Each path below is one point turned by a fixed rotation once a step. After each direction that follows a path, write how fast that rotation turns it, in deg/step (0 if it stays still).
Each turn is a multiple of 5 degrees from 10 to 175, or 0.
Each row of a path follows its step; steps can be skipped.
Path 1:
step 0: [-33.8  39.7   1.6 -18.3  19.1 -38.1   2.6 -10.2  10.0  -0.4   3.6  44.1
   5.8   1.9  27.9  16.0 -31.0  23.3 -10.1  -1.8  17.3 -62.7  10.9  -0.8
  18.3  24.7 -31.8  11.9 -11.4 -23.3 -21.8 -25.4  -7.1 -10.5 -26.1  13.3
   1.0   3.2  -1.7   6.2 -24.8  21.0   1.8 -10.5  46.8]
step 1: [ 54.0 -40.2  31.5 -19.4  -3.4  18.9  13.4  -6.2   7.7   1.0  24.1  -4.7
  -3.9 -41.7   6.3 -10.6  12.6  -3.2  54.2   7.1  30.5 -13.3  -6.1   2.2
 -12.1 -14.3 -28.9 -19.5  -2.4 -16.4   1.1  16.1  21.6 -17.3   6.4  32.2
  15.5 -12.5  44.7 -30.0  13.7 -22.6  10.8   2.6 -28.9]
step 2: [ 27.4  41.9   5.1  -7.9  -2.5   8.5 -11.1  -7.3  -4.3  12.3  -5.7  12.3
 -16.3 -15.0   4.7 -16.4  -1.8 -17.3 -91.3 -32.1  10.7 -14.4  17.6  -6.6
 -10.8  43.6   4.8  -3.3  -7.5   0.9  -2.2   1.4  -8.7   9.5  32.2  -6.3
  31.3  39.8  -3.5  32.2  11.1 -10.1 -20.7  24.5  -0.1]
step 3: [-13.3 -40.1 -16.1   1.0   1.3  22.8   0.8  11.3 -24.8  10.3 -19.6 -10.1
   0.1  -8.4 -32.8   3.0 -27.5  49.0  20.9   3.7 -12.7   0.5  17.4  -1.1
  38.6   9.6  -4.8 -17.1 -10.6  -5.3   9.1  -5.2 -53.7  10.6 -16.2  60.3
  -1.0 -18.8  48.4  -0.6 -13.7  31.6  -1.1  18.8   8.2]
step 4: [ 36.6  13.9   1.0 -20.0  15.0  14.5  43.2 -10.0 -16.4 -13.0 -15.3 -16.5
   7.8  23.8 -23.7 -10.0  44.1  30.4 -27.9  10.8  14.3  15.4 -15.7  -1.2
 -47.6   2.7  -9.7   3.2  -6.8   3.9 -19.9  27.0   3.0   2.0 -21.4 -54.6
  17.7 -15.6   7.8  17.6  10.9 -29.0  51.1   0.9   0.5]
step 5: [  8.8  29.9  10.6   5.5  -0.3  20.5   5.1  -4.8 -13.7 -33.7  -1.8  -6.3
  22.1  32.6  -3.0  25.6 -37.0 -26.5  -2.6  18.0 -25.2  -9.4  -2.3  17.7
  27.4  16.7 -26.2   7.0  23.6   9.8 -11.0 -51.9  16.4  20.2 -29.2  22.1
  -9.6  11.4 -12.5   6.5  16.9  25.1 -39.3  60.2  -0.5]
step 6: [-11.5 -18.1  15.3  10.2  -5.9  -1.3  17.9 -19.4 -40.4  -6.9 -26.9  25.3
 -19.8 -10.6   2.9 -41.4 -11.7 -16.1  31.4  15.2   6.0  -6.9  23.9  12.5
  32.4 -12.2 -14.3  -2.7 -65.8 -11.4 -22.0  37.1  16.1 -21.8  -5.1 -22.3
 -14.4 -11.8  -4.3   9.1 -23.1  12.5  46.9 -15.5 -25.5]
step 7: [ 13.8  19.8 -22.7 -40.9 -25.5 -28.8  22.3  -8.6   5.4  -6.7  15.2 -26.4
   8.1  12.2  20.6  45.9  30.3 -10.0  -0.6 -25.3  20.8 -10.9  -7.6  27.6
 -10.5  15.9 -27.6  -7.1  -9.9  29.7   2.0 -34.3   4.9 -11.1  17.3  20.7
  71.2  11.1 -31.8  -4.1   0.3  11.2   7.0  -8.6  -2.5]
step 8: [ 24.1  16.6   7.6  -9.5 -12.6  42.9   0.6  28.5  -3.8  -3.9   3.9  36.7
 -17.6 -10.5 -17.7   4.7 -26.1  10.8   4.7   1.4   2.5 -27.2  31.6  10.8
  20.6  32.7  26.1   2.3   2.9  14.5  16.4  34.1  33.6  16.3  11.8   8.4
 -34.7  -0.8  34.5 -38.1  29.7  44.7 -17.4 -30.3 -21.3]
step 9: [-14.2 -41.5  17.4 -11.6  32.1 -29.8 -22.7  -3.4  16.9  46.2   1.4  16.1
 -10.5 -19.4  -6.4   5.4  23.6  30.4 -18.5  14.7  -7.2 -50.6 -12.3   6.5
  -2.1  34.6 -37.2  -8.2 -21.0 -15.3 -24.2 -12.0 -18.1  16.9 -12.1 -40.7
  39.2   9.2  -3.2  24.8  -6.5   5.6  27.1  -1.5  10.9]
Directions:
[ -5.6   0.2  -1.4  -9.7  -6.4   2.3   3.0  -2.8   1.4   0.6   2.8  -7.3
   2.8  -2.9  -8.5  -0.8   2.9  -0.9  -9.8 -16.0   4.0  -2.7  -8.4  -5.1
  -4.0  -2.3  -3.9  -6.2  -1.5   0.5 -18.6 -21.1  -5.3  -8.5   7.2 -16.8
  -5.5   4.2  -2.9   3.9   3.8   2.1  -4.7  -4.5  -7.4]	145
[  3.1  13.6   0.7  -0.2 -10.1  -2.8   2.5   9.3  10.7 -11.0  -9.6  -4.9
  -3.9  -5.8   5.5  -2.9  -7.2  -4.1  12.9   3.6   3.4   0.7  -3.3   4.4
  -0.1   2.7 -14.5   1.8  -9.5  -9.0  -1.6  -2.2   8.6 -10.9   1.6   8.6
  -6.9   8.1 -13.7   3.4   1.3  -1.3   2.2 -13.1   5.1]	55
[  5.8 -11.9   4.1  -7.2  14.5   2.4  -6.6  -7.5   1.3  -6.7   1.1  10.7
   1.6   1.7   4.9  -0.5  -8.3   3.8   4.7   9.4   4.2   2.1  -3.9  -2.6
  -5.1   2.2  -9.1  11.2  -2.7 -16.4  -1.5  -5.7   9.8   4.7   2.2 -10.3
  -0.1  -0.3  -5.8   0.3  -3.0  -6.7 -16.8   7.4 -11.4]	85
[ -1.2   3.3   6.4   2.7  11.7  -4.2   7.9   8.1  -7.9  -3.7   7.5  -0.4
  -1.1   0.5  -2.7   1.1  -4.1   8.6   9.5 -11.5  -6.3  -0.5  -3.3   6.5
   2.3  -3.2   1.6 -13.6  -3.5 -12.8   5.9  -8.5  -4.6   7.8   6.4  -2.9
   8.5  -2.1  -5.8  -9.6  -2.0 -18.0  16.0  -2.9  -3.7]	125
[ -4.3   2.3 -13.1 -14.7   3.4   3.9  12.2   7.4   1.9 -15.8  -1.6   7.6
   7.4 -12.0  -9.4   5.8   0.8   8.0  -1.6   0.3   0.9  -2.7  -2.8  -6.9
  -4.0   5.0   4.6  10.0  10.6  -0.7   2.3   3.5  -1.8  -0.5  -2.0  -0.2
   3.6 -18.5  -7.1  -7.2  -2.4   5.7   0.4  -7.7   7.6]	90
[  0.4  -7.6  -9.6  -9.1  -2.5  -0.2 -15.2   4.6  -7.8  -6.1   6.8  -1.9
 -18.0   4.8  -6.0  10.4  -3.0  -1.5  -6.6  -2.3   0.0   9.0  -9.7   0.4
   0.5   5.8  -4.4  -4.8   3.1  -8.9   7.2   2.3   7.9   5.9   7.3   1.8
  -2.1  -2.0  10.7  16.2   4.0   4.1   8.1  -8.7   4.1]	65
